The same turns and mirrors carry the whole set onto itself and the rows of a family onto each other. Which other rows belong to the same family as each row named below? List them in the order they appear above.
These 40 rows form 5 families of 8 rows each.
zuva: [ 32  17 -28   9 -14  34 -19 -17  23 -16 -12  -1 -19]
Nupor: [ 10  23   0  -1   5   4  19 -33  -8   7 -16   4  -1]
domit: [ 20   8 -13   1   3  32  -3 -14  23  25 -14 -10  -5]
Tesa: [  9   8  -9   3   2  27   5 -17   5   7   0  27 -34]
soze: [  8 -10 -12  -7   0  38   9 -24   3 -13 -13  -8 -11]
nogo: [  8  14  -5  11   6  28   0 -20   4   6  -7  30 -30]
Migop: [ 13   7  -4   4  -1  31   8 -19  -5  -1  -5  31 -30]
padu: [ 26  25 -11   6  -8  12  -5 -26 -15 -28   2  17  -5]
pelon: [  9 -10  -5  -6   1  40   5 -22   3 -15  -9   4  -1]
Vuf: [ 29  13 -35   7 -20  36 -21 -18  15 -14  -5  -1 -15]
nume: [ 13   4  -7   7   1  31   0 -17   0   4   1  32 -27]
vome: [ 36  11 -25   1 -16  35 -21 -15  20 -10 -10   7 -18]
zev: [ 19  45 -24  18 -14  13  -8 -25   3  12   2  11  -4]
fomul: [ 26  42 -19  16 -11  11 -11 -29  12  14   6  11  -4]
zik: [ 15   9 -24   6  -1  34  -3 -20  24  22 -12 -13 -15]
Sanok: [ 24  24 -12   2 -12  13  -1 -27 -22 -24  -9  17  -2]
Bik: [ 14  22 -14   3 -17   9   4 -28 -18 -27   3  13  -8]
Gis: [ 34  11 -20   7 -21  36 -19 -26  22 -18 -11   3 -14]
Nuv: [ 24  24 -28  -1 -23  14  -1 -33   6  -3  -9 -18  14]
gatuv: [  7   8 -10  11   6  28   1 -14   0  -1  -1  18 -37]
golep: [  2  18  -3   1   3   7  20 -29  -9  11  -4   0 -10]
Mar: [  8  21  -3  -1   0   9  18 -31 -11  18 -14  13  -4]
mep: [ 27  19 -20  -6 -24  18  -3 -40  14  -6 -11 -12  15]
gos: [ 12  27  -1   2   0   9  18 -24 -11  15 -10  13  -8]
Pegup: [ 22  41 -28  17 -18   6  -8 -26   3  11   4  10 -13]
basi: [ 27   9 -11   5  -1  28  -4 -16  28  22 -15  -9 -15]
Buvuk: [ 18  26 -16   2 -12  14  -1 -21 -21 -23   2  18  -4]
nar: [ 29  27 -20   5 -24  22  -1 -35  17   0 -14 -15  12]
nok: [ 18 -14  -1  -8   0  35   8 -20   5  -7  -8  -4  -1]
pitak: [ 22  29 -10   5 -17  13   4 -27 -20 -21  -2  14   3]
lep: [ 21  26 -25   2 -24  19  -1 -37  11 -10 -16 -13  14]
Debe: [ 27   5 -12   7   2  38   0 -13  27  19  -9  -6 -16]
tabun: [ 26  26 -15   5 -20  22  -4 -41  12  -2 -10 -15  18]
fogot: [ 14  -9  -3  -8   1  38  16 -23   6  -3  -6   1  -5]
maru: [ 13 -12  -8  -7   0  38  10 -22   9 -14  -3   0  -8]
sugir: [  8  20  -6  -8  -1   6  21 -26 -12  12 -10   6  -5]
Vipe: [ 38   9 -23   6 -17  39 -13 -18  21 -18 -13  -3 -11]
visaz: [ 29  46 -18  22 -10  15 -15 -24   1   8   0  12  -7]
zivu: [ 28  43 -21  22 -21  18 -10 -25   5   3   0  13  -4]
mugu: [ 22   9 -17   6   5  30   1 -17  29  19  -9 -16 -11]

The rest of the family of nume: Sanok, Gis, Mar, basi, nok, tabun, visaz
The rest of the family of Pegup: soze, Vuf, zik, Bik, Nuv, gatuv, golep
The rest of the family of zuva: Tesa, zev, Buvuk, lep, maru, sugir, mugu

The same turns and mirrors carry the whole set onto itself and the rows of a family onto each other. Which other rows belong to the same family as each row named below? List them in the order they appear above.
These 32 rows form 4 families of 8 rows each.
simi: [  1   3  19  30 -27  -6   9 -15  30  -9  -6   4  -5 -18 -24  22  10   4
  -7  -8   4 -15 -21 -16   4   8   6 -31  11  22 -20   8 -11 -15]
nop: [ 22  17  11  -7 -17  11 -22   5 -20  14  -5 -15 -19 -27 -17  39   6  -1
  10   3 -33  17 -11 -32  -2   5   8   7  24  33 -24 -13 -21  -4]
Migi: [ 14  12  13  -9 -12  -1 -17  11 -21  33   7   9 -23 -29  -9  31   9  -5
 -10   2 -33  32  -7 -11   1   8  21   6  23  25 -24 -11 -12   0]
Zoler: [  2   7  17  33 -25 -13  11  -9  21 -11  -7 -11   1 -17 -16  25   2   6
 -18   9   5   6 -21 -10   3  18  -4 -27  25  24 -19   9   3 -33]
pufa: [ -4  -5   4  19 -18 -21   6 -13  22 -13  -5  -2  -5 -28 -30  16  18   4
 -18   0   1  -2 -24  -1  -3   8   2 -33   2  27 -13  19  -9  -6]
geni: [ 14  14  12 -10 -12  -1 -15   9 -21  33   5  11 -24 -29 -11  30   8  -7
 -10   3 -33  33  -8 -11   0   7  21   6  21  27 -24 -11 -13   0]
kiso: [ -5  -5   6  18 -18 -21   6 -11  24 -12  -4  -4  -6 -29 -29  15  19   4
 -18  -1   2  -1 -23  -2  -3   7   1 -32   4  28 -13  20  -9  -6]
bez: [ 10  21  15  -6  -6  13 -14   9 -18  23 -12 -14 -26 -33 -17  31  12  -9
  -4   3 -40  25 -23 -18  -6   8  23   9  25  27 -26  -8 -16   7]
vofa: [ -5  -2  13  15 -19 -19   9 -29  14  -8   1   4  -5 -15 -14  21   5   2
 -14   6   1  -1 -16  -3   3  12 -10 -32   6  14 -36  16  -5 -21]
Mas: [ 24  14  13  -5 -16   5 -28   5 -24  22  15   7 -21 -23  -4  30  11  -6
   6   4 -30  26 -20 -14   3   9   8   5  28  27 -27 -21 -16  -7]
nuzes: [ -3   1  25  28 -23  -7   9 -15  32  -7  -4   2  -9 -19 -21  15  15   6
  -7  -8   4 -10 -21 -16   4   6   2 -30  15  28 -23  12 -11 -14]
pusal: [  6  22  17  -6 -29  16 -11  12 -30  25   1 -18 -16 -37 -18  29   4   0
  -6  -1 -25  34 -36 -17   8  11  19  10   5  13 -29   1  -5   6]
vek: [ -8   2  13  19 -11 -14   9 -25  14  -6  -1   1  -7 -17 -13  18  12 -11
 -20   6  -4   2 -40  11   0  19   7 -28   8   0 -39  12  -1 -15]
roba: [ 12  16  14  -5  -6  10 -17  12 -19  24 -10 -18 -22 -32 -15  36  15  -9
  -4   1 -36  24 -22 -19  -6   9  28  12  24  20 -26  -9 -15   4]
Mulik: [ -6  11  22  34 -15  -8  17  -6  22  -5 -10 -12  -5 -21 -15  17   9  -5
 -28  11  -2  13 -40   3   0  24   9 -24  29  16 -23  11   7 -25]
napiv: [ -2  -2   8  25 -15 -13  -1 -13  21 -19   0  -7  -7 -26 -24  12  27  -5
 -10   1   0  -3 -49   6  -3  12   3 -32   8  19 -18  11  -8  -5]
zopa: [ -2   0   8  24 -14 -12   0 -14  21 -19  -1  -7  -7 -25 -24  11  26  -5
 -11   1  -1  -2 -49   6  -2  12   2 -32  10  20 -18  12  -8  -4]
bar: [ -5  -5  13  15 -19 -20   8 -27  15  -7   1   2  -4 -15 -14  22   7   2
 -13   5   3  -2 -15  -2   2  12  -8 -31   7  13 -36  16  -5 -22]
dase: [ -3  14  18  35 -17  -7  18  -8  20  -7 -12  -9  -4 -21 -18  19   4  -6
 -28  11  -5  10 -41   3   1  25  10 -26  26  15 -21   9   7 -24]
beto: [ 21  14   7 -15 -14   8 -30   5 -34  17   9 -15 -22 -26  -1  34   6  15
   2  -1 -24  20 -16 -16   7   5  -3 -11  28  23 -15  -2  -7  -2]
vegi: [ -6   9  23  31 -17  -1  14 -14  30  -5 -10   4 -14 -21 -23  12  16  -8
 -16  -6  -5  -8 -43  -2   1  13  17 -28  14  16 -25   8  -7  -5]
geke: [-11   0  16  18 -10 -14  10 -26  15  -6  -1   0  -9 -18 -13  16  14 -10
 -21   5  -4   4 -40  11   0  19   5 -29   9   2 -41  14   0 -13]
gupor: [ 12  16  19  -7 -35  13 -18   9 -29  19   9 -20 -12 -33 -15  30   3   9
   7  -2 -17  31 -22 -30  11   5   1   7   9  24 -29  -1 -10  -4]
mut: [ 11  18   9 -16  -5   8 -20  11 -32  27   1 -13 -28 -32  -4  29   9   6
 -13  -2 -31  29 -25  -3   3  10  16  -8  25  14 -17   4  -3   9]
Taset: [  0  10  20  32 -23 -10  16 -11  22  -9  -7  -9  -2 -18 -17  19   0   5
 -18  11   1   7 -22 -10   3  18  -8 -29  26  29 -20  10   1 -31]
gagip: [ 22  14  15  -5 -16   5 -28   5 -23  22  15   6 -21 -23  -3  29  12  -6
   6   4 -29  28 -20 -14   3   8   6   6  29  27 -28 -21 -16  -7]
raf: [ 18  12  17  -7 -13  10 -23   6 -17  16  -2 -19 -21 -28 -13  35  12   1
  11   3 -30  20  -9 -32  -3   2   5   9  28  36 -27  -9 -21  -3]
Lum: [ 12  19   7 -16  -7   9 -19  10 -33  26   0 -11 -27 -32  -5  32   7   6
 -13  -1 -32  26 -26  -3   4  11  17  -9  23  14 -15   3  -2   8]
rar: [  3  22  21  -7 -25  16 -10  11 -28  26   2 -18 -20 -39 -17  24   6  -1
  -5  -1 -26  38 -37 -18   7   9  16  10   9  17 -31   2  -5   7]
rup: [ 21  16   8 -16 -14  10 -28   4 -33  17   9 -13 -24 -27  -2  32   4  14
   3   0 -25  21 -17 -15   6   6  -5 -12  27  25 -15  -1  -8   0]
fufit: [ -7   4  24  31 -17  -5  11  -9  31  -3  -8   0  -9 -20 -21  16  22  -6
 -16  -9   1  -8 -42  -3   2  12  23 -26  16  12 -26  10  -5  -7]
Mik: [ 12  20  18  -8 -35  17 -16   6 -30  17   7 -17 -15 -34 -16  28  -2   9
   6  -1 -20  30 -24 -29  11   5  -2   5   7  26 -28  -2 -11  -2]

The rest of the family of vegi: simi, nop, bez, nuzes, roba, raf, fufit
The rest of the family of dase: Zoler, pusal, Mulik, gupor, Taset, rar, Mik
The rest of the family of geni: Migi, pufa, kiso, Mas, napiv, zopa, gagip

